128 stands for zero in the data rows.
Here are some points:
[127, 107, 165, 96, 167, 153, 125, 151, 161, 157, 116, 81, 182, 117, 163, 103]
[74, 32, 193, 81, 135, 73, 143, 90, 214, 252, 196, 67, 255, 115, 206, 91]
[142, 197, 55, 94, 211, 255, 101, 155, 143, 100, 41, 76, 119, 154, 119, 88]
[201, 243, 85, 140, 155, 244, 121, 207, 82, 51, 51, 139, 16, 98, 64, 137]
[170, 189, 80, 140, 184, 250, 102, 141, 97, 75, 60, 110, 93, 138, 110, 143]
[168, 116, 127, 151, 84, 22, 158, 103, 66, 86, 137, 178, 85, 111, 77, 159]
[87, 120, 142, 129, 96, 56, 140, 137, 108, 134, 185, 164, 121, 150, 85, 152]
[202, 219, 108, 194, 50, 121, 122, 176, 38, 18, 76, 177, 25, 117, 24, 173]
[120, 139, 117, 126, 123, 115, 136, 128, 116, 136, 125, 114, 150, 121, 115, 119]
[125, 58, 194, 96, 111, 54, 123, 100, 187, 199, 178, 102, 212, 145, 197, 70]
[106, 150, 147, 146, 61, 18, 170, 133, 68, 117, 185, 216, 86, 144, 59, 192]
[149, 148, 126, 146, 140, 216, 106, 136, 131, 105, 47, 109, 100, 122, 140, 101]
[163, 191, 87, 129, 167, 237, 144, 126, 105, 54, 76, 86, 79, 139, 99, 134]
[151, 155, 70, 112, 226, 255, 97, 120, 168, 99, 37, 18, 123, 124, 151, 73]
[118, 99, 175, 125, 85, 32, 168, 130, 114, 148, 178, 161, 151, 102, 83, 150]
[108, 96, 147, 104, 143, 133, 155, 106, 146, 161, 129, 94, 171, 107, 140, 114]
[59, 30, 212, 90, 90, 12, 159, 92, 166, 229, 252, 171, 227, 149, 169, 115]
[171, 171, 111, 147, 102, 136, 118, 143, 113, 79, 98, 142, 72, 113, 96, 150]
[170, 221, 111, 148, 112, 202, 113, 156, 74, 67, 64, 138, 47, 147, 64, 151]
[116, 163, 120, 177, 66, 87, 141, 120, 76, 61, 167, 178, 55, 116, 67, 207]
[176, 186, 82, 143, 155, 255, 91, 157, 144, 117, 35, 68, 126, 151, 121, 99]
[138, 179, 126, 167, 40, 1, 162, 112, 51, 34, 141, 215, 29, 110, 36, 225]
[84, 71, 136, 123, 154, 77, 104, 92, 158, 163, 136, 120, 177, 113, 181, 110]
[97, 78, 133, 107, 206, 205, 88, 62, 214, 186, 117, 44, 214, 120, 236, 74]
[113, 125, 149, 113, 138, 140, 111, 132, 147, 152, 117, 85, 176, 128, 152, 94]
[152, 117, 108, 89, 201, 249, 125, 110, 171, 172, 91, 56, 181, 114, 186, 79]
[90, 80, 163, 114, 76, 0, 131, 91, 138, 176, 200, 183, 161, 137, 144, 133]
[134, 95, 126, 106, 156, 152, 119, 119, 169, 161, 143, 106, 160, 117, 159, 113]
[126, 83, 147, 128, 82, 17, 149, 99, 113, 140, 176, 167, 115, 145, 117, 149]
[144, 170, 84, 148, 139, 169, 119, 143, 124, 89, 86, 125, 93, 113, 101, 167]
[127, 121, 120, 136, 140, 127, 143, 127, 148, 128, 136, 124, 133, 99, 147, 138]
[162, 159, 130, 170, 77, 115, 136, 133, 104, 86, 120, 143, 104, 117, 80, 150]
[86, 84, 163, 102, 147, 107, 133, 98, 174, 179, 181, 88, 223, 147, 190, 99]
[91, 107, 124, 125, 143, 134, 115, 134, 144, 181, 147, 125, 143, 124, 150, 128]
[168, 171, 94, 126, 149, 195, 118, 153, 126, 76, 76, 105, 93, 120, 120, 158]
[129, 104, 121, 125, 146, 175, 112, 116, 162, 124, 125, 95, 144, 119, 152, 110]
[140, 137, 150, 166, 87, 120, 130, 118, 105, 134, 141, 152, 132, 122, 109, 143]
[145, 141, 123, 120, 101, 95, 134, 117, 134, 110, 130, 133, 112, 123, 114, 143]
[116, 120, 152, 143, 56, 0, 161, 138, 105, 97, 208, 210, 97, 139, 68, 190]
[135, 100, 120, 126, 154, 184, 98, 128, 165, 155, 81, 105, 154, 124, 177, 91]
[125, 145, 153, 152, 63, 0, 178, 139, 68, 73, 177, 226, 62, 125, 40, 188]
[143, 129, 125, 136, 110, 111, 128, 120, 127, 127, 119, 126, 107, 101, 110, 169]
[139, 171, 78, 123, 162, 233, 113, 132, 144, 117, 90, 88, 133, 146, 151, 127]
[194, 189, 85, 159, 144, 203, 115, 166, 82, 53, 13, 112, 47, 100, 94, 120]
[109, 134, 111, 136, 174, 180, 109, 124, 154, 141, 135, 86, 148, 139, 150, 128]
[105, 124, 118, 118, 181, 234, 109, 135, 149, 147, 128, 55, 159, 130, 159, 94]
[192, 178, 56, 172, 182, 232, 82, 151, 101, 76, 33, 105, 46, 135, 96, 136]
[118, 89, 132, 78, 162, 169, 123, 98, 180, 206, 124, 63, 197, 121, 202, 64]
[102, 76, 143, 95, 159, 132, 126, 84, 185, 203, 128, 107, 214, 138, 216, 83]
[145, 173, 104, 144, 128, 159, 113, 136, 95, 82, 83, 132, 73, 129, 95, 138]
[97, 42, 152, 77, 120, 30, 153, 95, 151, 204, 178, 143, 202, 127, 170, 105]
[117, 166, 100, 148, 113, 145, 148, 141, 96, 111, 118, 157, 89, 134, 102, 142]
[118, 116, 139, 117, 131, 145, 124, 119, 115, 139, 141, 124, 138, 129, 136, 117]
[106, 60, 172, 117, 116, 0, 144, 72, 152, 211, 191, 140, 214, 124, 168, 112]
[77, 37, 169, 101, 159, 90, 136, 78, 196, 222, 185, 110, 231, 139, 201, 76]
[137, 161, 79, 192, 118, 165, 123, 135, 78, 123, 95, 148, 73, 143, 106, 142]
[86, 64, 138, 94, 130, 71, 132, 99, 166, 179, 186, 120, 182, 146, 170, 111]
[147, 83, 155, 128, 80, 73, 144, 125, 114, 151, 160, 146, 145, 101, 119, 141]
[111, 120, 130, 129, 145, 163, 110, 123, 149, 148, 113, 95, 146, 135, 167, 89]
[173, 215, 73, 156, 102, 126, 141, 153, 63, 43, 81, 168, 43, 109, 42, 155]
[116, 83, 175, 142, 67, 1, 155, 107, 128, 147, 208, 178, 136, 128, 131, 140]
[79, 86, 159, 73, 116, 104, 125, 118, 167, 211, 158, 121, 207, 134, 160, 109]
[171, 135, 99, 114, 194, 255, 105, 150, 153, 96, 64, 47, 127, 120, 148, 97]
[168, 176, 112, 129, 96, 106, 133, 137, 69, 72, 127, 164, 58, 102, 70, 173]
[121, 78, 167, 110, 101, 85, 118, 107, 170, 170, 157, 123, 164, 121, 144, 115]
[127, 102, 120, 118, 176, 255, 98, 133, 169, 179, 66, 71, 172, 145, 199, 76]
[109, 116, 138, 141, 114, 96, 120, 115, 130, 135, 157, 130, 137, 121, 125, 144]
[152, 146, 123, 130, 115, 111, 134, 127, 97, 86, 116, 150, 96, 123, 100, 138]
[92, 72, 131, 131, 191, 107, 108, 103, 180, 214, 154, 91, 200, 127, 197, 123]
[119, 99, 131, 113, 107, 47, 165, 99, 137, 127, 164, 122, 118, 102, 105, 134]
[159, 135, 127, 132, 79, 77, 154, 143, 121, 126, 141, 137, 113, 95, 110, 151]
[108, 163, 145, 135, 113, 125, 161, 142, 94, 109, 141, 146, 118, 133, 114, 158]
[82, 59, 166, 111, 104, 2, 164, 78, 143, 172, 212, 148, 189, 115, 142, 131]
[120, 125, 104, 125, 189, 196, 107, 101, 171, 166, 94, 83, 170, 122, 175, 92]
[122, 103, 167, 150, 78, 35, 141, 104, 100, 136, 157, 175, 136, 114, 99, 142]
[119, 56, 162, 96, 126, 77, 111, 104, 173, 176, 170, 120, 192, 144, 169, 115]
[122, 84, 146, 118, 105, 60, 142, 111, 126, 150, 168, 147, 133, 133, 117, 128]
[115, 78, 167, 90, 157, 70, 121, 102, 174, 167, 151, 132, 175, 132, 180, 90]
[139, 185, 63, 119, 194, 255, 105, 112, 134, 108, 52, 82, 124, 138, 145, 93]
[143, 148, 132, 115, 151, 183, 114, 121, 146, 119, 67, 75, 146, 118, 152, 113]
[135, 132, 138, 116, 112, 22, 130, 94, 121, 148, 150, 157, 149, 140, 121, 133]
[151, 152, 112, 102, 181, 252, 94, 114, 161, 118, 42, 61, 159, 141, 181, 100]
[137, 142, 157, 147, 74, 32, 141, 111, 118, 122, 170, 145, 139, 124, 127, 139]
[124, 178, 100, 150, 93, 102, 147, 140, 66, 61, 136, 192, 46, 164, 58, 166]
[100, 91, 154, 140, 114, 94, 135, 138, 127, 150, 151, 156, 147, 144, 123, 126]
[108, 65, 145, 118, 111, 78, 156, 103, 126, 117, 171, 123, 145, 111, 112, 117]
[112, 94, 159, 107, 182, 177, 120, 137, 161, 175, 148, 100, 184, 136, 159, 86]
[136, 105, 122, 96, 139, 146, 116, 115, 166, 138, 107, 109, 168, 104, 177, 110]
[96, 84, 142, 93, 181, 160, 92, 117, 183, 203, 140, 84, 206, 147, 196, 72]
[123, 163, 171, 106, 80, 99, 178, 209, 130, 190, 212, 184, 95, 105, 78, 109]
[163, 212, 55, 145, 197, 255, 96, 189, 107, 75, 19, 99, 76, 147, 96, 119]
[161, 145, 116, 141, 116, 146, 111, 155, 108, 69, 93, 140, 79, 122, 102, 147]
[133, 169, 135, 96, 144, 167, 145, 157, 146, 129, 121, 119, 114, 130, 128, 92]
[147, 175, 157, 126, 87, 66, 148, 148, 78, 46, 141, 188, 58, 106, 76, 130]
[167, 232, 52, 137, 191, 255, 91, 181, 90, 38, 18, 81, 49, 143, 103, 122]
[166, 196, 69, 135, 162, 255, 112, 180, 136, 96, 66, 100, 97, 157, 103, 144]
[93, 74, 187, 119, 71, 22, 168, 100, 155, 180, 226, 165, 186, 143, 140, 129]
[146, 92, 207, 152, 18, 0, 165, 137, 113, 101, 198, 203, 112, 89, 79, 190]
[132, 140, 89, 115, 171, 252, 89, 141, 171, 155, 72, 81, 151, 141, 180, 101]
[143, 173, 63, 105, 212, 255, 76, 164, 197, 148, 39, 19, 145, 160, 171, 86]
[121, 155, 105, 121, 188, 236, 104, 151, 150, 147, 75, 76, 139, 134, 154, 81]
[138, 119, 113, 110, 183, 218, 117, 114, 142, 138, 108, 67, 160, 136, 131, 102]
[116, 105, 121, 106, 181, 216, 122, 110, 151, 167, 116, 54, 159, 114, 156, 86]
[155, 187, 119, 147, 120, 100, 146, 143, 88, 75, 110, 158, 79, 111, 97, 143]
[130, 123, 114, 105, 172, 186, 114, 118, 167, 136, 90, 72, 163, 140, 162, 108]
[157, 158, 102, 104, 113, 164, 124, 128, 110, 120, 111, 121, 135, 144, 128, 117]
[120, 148, 140, 162, 105, 113, 137, 99, 93, 86, 159, 129, 95, 119, 86, 148]
[122, 123, 124, 150, 135, 111, 146, 119, 120, 121, 109, 131, 109, 89, 144, 117]
[103, 63, 148, 104, 165, 152, 107, 74, 209, 235, 141, 71, 236, 114, 217, 90]
[133, 223, 103, 197, 106, 162, 121, 125, 63, 57, 70, 148, 51, 124, 89, 157]
[135, 161, 145, 142, 110, 113, 128, 138, 96, 109, 110, 130, 107, 108, 92, 123]
[118, 118, 139, 129, 148, 125, 141, 100, 143, 140, 103, 143, 135, 132, 154, 115]
[86, 97, 157, 113, 123, 77, 128, 101, 151, 176, 191, 132, 165, 143, 152, 119]
[110, 55, 182, 102, 109, 35, 135, 102, 130, 197, 204, 139, 174, 140, 159, 105]
[138, 157, 142, 138, 70, 28, 181, 115, 71, 78, 174, 170, 82, 105, 62, 203]
[143, 176, 80, 168, 147, 182, 154, 141, 99, 76, 88, 151, 60, 135, 109, 138]
[113, 38, 188, 102, 74, 40, 122, 122, 144, 190, 198, 142, 179, 130, 151, 121]
[122, 134, 139, 126, 96, 116, 144, 166, 117, 99, 156, 121, 109, 122, 99, 166]
[109, 112, 140, 130, 140, 116, 124, 87, 141, 138, 118, 107, 156, 127, 153, 119]
[149, 97, 140, 113, 143, 101, 132, 114, 151, 132, 151, 124, 140, 136, 138, 111]
[99, 44, 161, 102, 121, 81, 148, 122, 156, 158, 176, 92, 182, 111, 148, 114]
[72, 89, 160, 112, 131, 53, 150, 83, 138, 166, 174, 126, 170, 130, 156, 118]
[115, 87, 138, 128, 117, 41, 149, 89, 147, 155, 181, 150, 146, 119, 133, 132]
[150, 167, 109, 129, 165, 226, 124, 143, 108, 86, 72, 99, 105, 102, 112, 116]
[170, 200, 111, 134, 143, 103, 106, 141, 88, 92, 104, 119, 61, 110, 66, 146]
[106, 103, 178, 151, 73, 0, 153, 96, 104, 116, 207, 163, 114, 94, 111, 164]
[115, 108, 136, 118, 69, 26, 137, 110, 106, 120, 177, 162, 129, 136, 115, 169]
10 more points follow, each with its number after it:
[117, 86, 140, 129, 146, 140, 119, 128, 154, 173, 135, 107, 151, 142, 125, 107] 0
[153, 171, 168, 151, 103, 89, 135, 188, 63, 58, 141, 177, 68, 146, 85, 121] 1
[140, 157, 116, 137, 151, 187, 123, 147, 119, 105, 85, 112, 125, 102, 145, 113] 2
[134, 123, 119, 129, 135, 135, 102, 107, 152, 149, 85, 110, 173, 116, 152, 121] 3
[127, 157, 155, 166, 75, 43, 134, 153, 74, 57, 169, 189, 36, 144, 25, 183] 4
[97, 109, 130, 109, 140, 148, 115, 128, 152, 188, 147, 100, 184, 148, 153, 110] 5
[138, 159, 90, 145, 151, 202, 109, 141, 117, 104, 100, 135, 77, 147, 99, 137] 6
[128, 152, 100, 103, 149, 168, 117, 154, 121, 137, 110, 129, 116, 131, 112, 123] 7
[111, 148, 136, 133, 147, 138, 144, 147, 141, 130, 108, 99, 137, 124, 137, 118] 8
[130, 117, 131, 153, 110, 100, 131, 121, 123, 138, 129, 139, 121, 118, 129, 141] 9
Which of these numbered points is nearest to each point below, ignoring the 2 directions in which the first points spread most? Its number follows each.
[123, 96, 153, 132, 102, 92, 156, 134, 127, 128, 162, 137, 135, 143, 113, 140] > 0
[115, 105, 171, 128, 86, 63, 146, 105, 139, 173, 184, 137, 198, 106, 151, 102] > 2
[122, 148, 119, 130, 101, 125, 117, 127, 88, 138, 133, 113, 119, 147, 119, 129] > 5
[124, 83, 114, 125, 146, 156, 118, 111, 169, 179, 122, 108, 161, 131, 198, 119] > 9
[123, 56, 180, 91, 118, 119, 106, 109, 171, 160, 151, 97, 198, 113, 194, 85] > 2
[68, 42, 155, 110, 161, 139, 116, 81, 151, 198, 177, 141, 165, 169, 202, 98] > 6
[153, 187, 113, 163, 123, 138, 152, 159, 100, 63, 107, 136, 64, 117, 86, 167] > 8
[124, 104, 148, 122, 155, 215, 126, 144, 146, 145, 99, 106, 141, 159, 141, 101] > 0
[124, 105, 107, 200, 102, 115, 146, 132, 109, 124, 108, 176, 89, 110, 100, 163] > 9
[113, 111, 159, 152, 82, 46, 150, 91, 112, 117, 148, 187, 105, 120, 110, 149] > 9
[157, 225, 85, 169, 101, 141, 153, 174, 70, 24, 61, 160, 15, 122, 59, 165] > 8
[134, 119, 149, 120, 120, 121, 124, 135, 132, 146, 130, 127, 118, 121, 121, 96] > 0
[147, 145, 177, 132, 99, 82, 120, 161, 88, 118, 158, 165, 116, 147, 122, 95] > 1
[96, 63, 164, 103, 135, 93, 163, 94, 153, 193, 159, 105, 194, 96, 184, 108] > 2
[126, 94, 156, 107, 119, 87, 119, 102, 167, 155, 123, 117, 186, 125, 162, 125] > 3
[115, 63, 152, 79, 153, 166, 118, 105, 190, 154, 129, 79, 210, 130, 204, 79] > 2
[130, 119, 117, 108, 144, 144, 91, 99, 158, 189, 94, 72, 186, 129, 171, 110] > 3
[101, 84, 146, 127, 94, 32, 143, 108, 145, 176, 171, 175, 156, 119, 148, 129] > 9
[193, 205, 116, 149, 149, 188, 115, 139, 89, 51, 114, 101, 80, 143, 83, 139] > 4
[112, 128, 134, 129, 127, 101, 108, 155, 104, 119, 125, 158, 135, 162, 139, 89] > 1
[113, 109, 124, 85, 177, 208, 121, 134, 173, 187, 103, 83, 169, 134, 178, 80] > 7
[123, 141, 129, 88, 124, 139, 136, 188, 130, 99, 119, 75, 139, 96, 97, 110] > 8
[91, 71, 160, 79, 169, 104, 127, 105, 169, 197, 168, 114, 196, 139, 162, 115] > 7
[152, 133, 112, 115, 160, 199, 98, 115, 158, 163, 67, 76, 178, 112, 164, 94] > 3
[108, 128, 97, 116, 169, 209, 110, 122, 151, 160, 108, 104, 115, 167, 127, 120] > 6
[104, 106, 185, 145, 52, 0, 148, 124, 103, 113, 225, 167, 170, 96, 110, 184] > 2
[168, 175, 138, 139, 163, 177, 116, 118, 110, 82, 132, 102, 120, 140, 90, 130] > 4
[183, 174, 97, 159, 177, 228, 106, 109, 155, 94, 29, 76, 153, 98, 157, 90] > 3
[126, 171, 78, 113, 188, 234, 89, 130, 140, 163, 94, 75, 158, 150, 148, 116] > 5
[106, 80, 154, 105, 132, 82, 108, 141, 170, 152, 178, 143, 169, 147, 163, 100] > 4
[140, 125, 140, 126, 149, 189, 116, 134, 144, 146, 125, 109, 153, 126, 125, 116] > 0
[144, 188, 95, 198, 91, 114, 143, 137, 58, 74, 95, 192, 46, 126, 55, 170] > 9
[144, 185, 116, 131, 109, 140, 117, 128, 92, 96, 122, 123, 106, 132, 81, 153] > 5
[140, 133, 106, 84, 193, 227, 103, 135, 152, 160, 86, 76, 135, 114, 158, 66] > 7
[101, 0, 231, 75, 145, 0, 132, 54, 228, 255, 255, 113, 255, 156, 216, 14] > 1
[81, 114, 129, 104, 159, 185, 116, 117, 174, 187, 130, 80, 178, 154, 167, 97] > 5
[126, 148, 128, 128, 119, 151, 118, 130, 136, 127, 109, 134, 138, 116, 148, 117] > 2
[141, 187, 116, 136, 88, 65, 153, 157, 87, 92, 120, 155, 51, 101, 69, 155] > 8
[144, 167, 98, 147, 145, 170, 119, 165, 118, 65, 102, 124, 54, 114, 91, 147] > 4
[115, 92, 128, 102, 180, 204, 93, 141, 180, 193, 102, 84, 195, 139, 164, 82] > 0
[132, 130, 151, 117, 114, 109, 115, 122, 134, 120, 144, 106, 137, 139, 119, 117] > 4
[107, 102, 166, 136, 106, 74, 162, 117, 130, 151, 167, 125, 163, 126, 136, 149] > 8
[107, 93, 139, 137, 125, 109, 134, 136, 124, 155, 136, 143, 142, 156, 134, 109] > 0
[113, 108, 139, 93, 148, 122, 104, 133, 150, 120, 126, 113, 146, 149, 171, 77] > 1
[78, 59, 200, 79, 42, 0, 194, 123, 105, 183, 255, 197, 172, 107, 90, 135] > 7
[115, 171, 179, 158, 66, 90, 111, 123, 101, 100, 137, 178, 90, 149, 116, 122] > 1
[104, 155, 183, 126, 90, 46, 158, 162, 140, 175, 209, 160, 108, 106, 147, 103] > 8
[109, 80, 132, 143, 119, 121, 136, 110, 90, 138, 150, 169, 82, 153, 138, 133] > 6
[197, 200, 92, 151, 142, 211, 133, 159, 86, 30, 66, 109, 58, 93, 59, 148] > 2
[132, 96, 182, 114, 118, 98, 143, 124, 144, 168, 171, 123, 169, 132, 136, 115] > 0
[211, 255, 51, 180, 185, 255, 136, 185, 73, 7, 8, 83, 19, 112, 52, 128] > 8
[121, 148, 86, 115, 201, 255, 64, 147, 185, 185, 72, 46, 172, 160, 202, 61] > 5
[186, 142, 125, 90, 132, 182, 122, 180, 118, 65, 56, 98, 62, 96, 122, 98] > 2
[102, 98, 125, 96, 96, 48, 129, 87, 162, 188, 162, 133, 193, 140, 152, 118] > 3
[136, 156, 81, 134, 159, 231, 86, 137, 141, 120, 87, 97, 100, 148, 152, 123] > 6
[149, 92, 172, 171, 48, 0, 154, 112, 62, 131, 223, 213, 96, 126, 59, 194] > 0
[130, 108, 113, 119, 128, 133, 122, 134, 145, 146, 125, 124, 134, 117, 148, 131] > 9
[174, 225, 74, 153, 125, 206, 134, 153, 48, 11, 64, 150, 29, 111, 46, 173] > 2
[96, 79, 167, 90, 154, 116, 115, 118, 184, 182, 152, 99, 194, 145, 172, 114] > 4
[119, 91, 135, 93, 154, 167, 110, 124, 155, 210, 113, 79, 201, 159, 191, 90] > 5
[139, 199, 124, 139, 101, 123, 140, 145, 72, 72, 113, 135, 58, 128, 91, 148] > 8
[154, 147, 94, 135, 128, 124, 125, 139, 128, 61, 118, 135, 61, 127, 74, 152] > 4
[145, 84, 156, 123, 101, 73, 145, 137, 132, 153, 165, 130, 172, 109, 109, 135] > 0
[121, 138, 129, 152, 95, 75, 143, 117, 87, 100, 136, 194, 72, 145, 79, 148] > 6
[99, 84, 135, 73, 179, 162, 124, 139, 151, 151, 140, 82, 175, 108, 134, 87] > 7
[150, 184, 85, 154, 170, 227, 141, 144, 81, 57, 64, 139, 48, 147, 104, 130] > 6
[141, 159, 137, 124, 146, 103, 123, 131, 116, 93, 149, 147, 99, 114, 74, 144] > 4
[138, 185, 127, 108, 134, 173, 130, 142, 113, 99, 100, 110, 109, 138, 115, 118] > 8
[95, 109, 154, 112, 110, 58, 166, 96, 129, 152, 180, 143, 156, 133, 146, 128] > 8
[124, 132, 136, 171, 55, 5, 167, 123, 80, 92, 148, 217, 42, 127, 64, 176] > 9
[129, 143, 118, 125, 164, 213, 100, 130, 118, 127, 77, 121, 103, 173, 153, 116] > 6
[106, 105, 122, 153, 130, 105, 114, 96, 137, 126, 120, 127, 126, 107, 150, 135] > 9
[126, 142, 121, 144, 153, 119, 147, 111, 111, 78, 145, 121, 98, 137, 113, 150] > 4
[127, 98, 115, 112, 156, 166, 129, 113, 158, 186, 119, 99, 177, 120, 163, 104] > 9
[145, 183, 111, 188, 82, 68, 122, 102, 69, 27, 120, 173, 71, 69, 57, 176] > 3
[130, 142, 106, 150, 119, 107, 133, 136, 95, 85, 122, 179, 77, 132, 82, 168] > 6
[51, 13, 193, 109, 73, 0, 161, 87, 162, 251, 255, 168, 233, 137, 155, 149] > 5
[123, 167, 112, 141, 117, 176, 101, 148, 134, 135, 116, 125, 108, 151, 126, 134] > 5
[132, 149, 126, 90, 151, 168, 132, 142, 141, 145, 118, 98, 144, 130, 142, 94] > 7
[167, 186, 93, 107, 93, 107, 132, 135, 103, 52, 85, 160, 89, 129, 103, 129] > 3
[177, 216, 77, 140, 139, 228, 109, 151, 80, 70, 65, 110, 72, 134, 93, 154] > 5
[167, 231, 85, 158, 82, 107, 173, 137, 35, 7, 111, 170, 7, 117, 21, 197] > 8
[110, 153, 173, 98, 94, 94, 180, 189, 133, 196, 249, 158, 106, 103, 107, 111] > 7
[82, 75, 160, 100, 119, 70, 129, 142, 181, 207, 190, 128, 175, 117, 161, 113] > 7
[101, 98, 160, 125, 126, 47, 149, 87, 141, 138, 175, 126, 165, 120, 131, 127] > 8
[115, 96, 136, 104, 128, 140, 107, 123, 187, 173, 146, 135, 156, 149, 176, 121] > 6
[133, 114, 145, 115, 132, 132, 158, 144, 134, 141, 142, 116, 143, 122, 124, 125] > 8
[190, 209, 87, 148, 212, 253, 77, 171, 114, 105, 68, 50, 91, 91, 89, 130] > 0
[116, 140, 103, 119, 167, 164, 125, 127, 150, 122, 101, 110, 134, 137, 141, 112] > 8
[110, 121, 105, 100, 209, 255, 88, 140, 206, 179, 68, 32, 187, 138, 223, 41] > 8
[171, 154, 118, 171, 119, 121, 165, 159, 65, 71, 106, 174, 37, 110, 60, 142] > 0
[150, 151, 112, 136, 142, 217, 110, 140, 113, 67, 56, 122, 106, 141, 168, 102] > 2
[94, 64, 160, 129, 71, 18, 142, 101, 157, 181, 193, 152, 172, 97, 160, 127] > 9
[139, 119, 137, 99, 139, 90, 120, 134, 144, 151, 152, 118, 169, 127, 131, 111] > 7
[179, 234, 64, 175, 94, 132, 139, 164, 39, 19, 76, 183, 0, 107, 29, 191] > 9
[99, 124, 117, 89, 151, 185, 113, 103, 141, 151, 119, 122, 159, 131, 150, 96] > 7
[98, 57, 136, 112, 125, 112, 120, 86, 173, 166, 168, 93, 182, 118, 173, 121] > 9
[142, 130, 114, 149, 84, 82, 138, 127, 104, 103, 152, 118, 90, 86, 89, 176] > 9
[68, 26, 222, 109, 100, 5, 152, 100, 175, 208, 213, 156, 217, 143, 184, 121] > 8
[98, 148, 132, 117, 171, 186, 136, 154, 142, 175, 156, 94, 149, 163, 140, 97] > 5
[161, 139, 93, 147, 137, 131, 113, 125, 105, 87, 94, 133, 84, 120, 94, 133] > 9
[93, 56, 174, 121, 126, 23, 140, 66, 160, 181, 179, 126, 178, 107, 181, 119] > 9
[142, 124, 139, 152, 102, 60, 144, 114, 76, 131, 157, 159, 110, 125, 94, 172] > 9
[136, 57, 152, 157, 128, 95, 161, 130, 148, 178, 133, 136, 131, 88, 160, 116] > 9
[140, 144, 149, 119, 61, 14, 169, 112, 74, 87, 162, 204, 90, 125, 58, 172] > 7
[96, 0, 229, 81, 122, 0, 139, 75, 193, 255, 235, 121, 255, 121, 217, 63] > 2
[141, 159, 95, 142, 151, 227, 106, 159, 108, 115, 78, 119, 81, 145, 120, 142] > 6
[88, 84, 126, 130, 145, 87, 137, 115, 143, 143, 172, 139, 115, 121, 140, 154] > 6
[146, 199, 70, 135, 214, 255, 92, 157, 138, 86, 9, 61, 98, 134, 170, 79] > 8
[95, 112, 136, 115, 107, 71, 151, 139, 114, 146, 168, 154, 132, 140, 114, 128] > 7
[120, 139, 118, 157, 97, 109, 128, 147, 117, 125, 132, 186, 95, 141, 100, 163] > 6
[119, 140, 131, 156, 96, 105, 102, 126, 108, 98, 139, 139, 93, 106, 106, 147] > 9
[76, 52, 172, 116, 107, 2, 149, 74, 148, 214, 197, 164, 156, 125, 164, 117] > 9
[69, 82, 146, 117, 114, 39, 138, 126, 159, 198, 208, 127, 180, 135, 143, 125] > 5
[114, 115, 171, 118, 102, 55, 157, 154, 117, 114, 158, 165, 85, 115, 109, 126] > 8
[131, 135, 125, 115, 119, 115, 142, 125, 120, 125, 147, 129, 108, 125, 108, 131] > 7
[88, 51, 183, 125, 80, 19, 131, 117, 163, 195, 210, 147, 188, 123, 164, 122] > 9
[123, 115, 134, 158, 83, 0, 164, 127, 90, 95, 169, 199, 88, 105, 64, 176] > 9
[137, 120, 117, 86, 167, 158, 138, 128, 182, 178, 134, 100, 209, 114, 163, 98] > 7
[115, 102, 131, 140, 100, 35, 142, 99, 128, 132, 171, 164, 118, 125, 111, 141] > 9
[121, 79, 160, 119, 101, 71, 139, 108, 131, 177, 161, 145, 164, 143, 129, 130] > 0
[132, 115, 135, 130, 150, 158, 132, 107, 131, 144, 123, 104, 152, 133, 124, 119] > 0
[157, 138, 90, 161, 112, 130, 128, 110, 118, 94, 72, 154, 102, 112, 109, 151] > 3
[149, 174, 108, 154, 125, 169, 121, 145, 103, 82, 107, 143, 73, 150, 105, 145] > 6
[101, 148, 120, 148, 106, 117, 116, 139, 116, 140, 138, 143, 109, 161, 124, 136] > 5
[112, 169, 121, 159, 88, 152, 120, 151, 90, 115, 105, 159, 76, 128, 76, 150] > 5
[97, 93, 153, 146, 139, 128, 131, 110, 162, 168, 142, 112, 171, 129, 175, 102] > 9
[121, 111, 160, 97, 110, 25, 159, 142, 104, 85, 168, 157, 140, 109, 84, 148] > 8
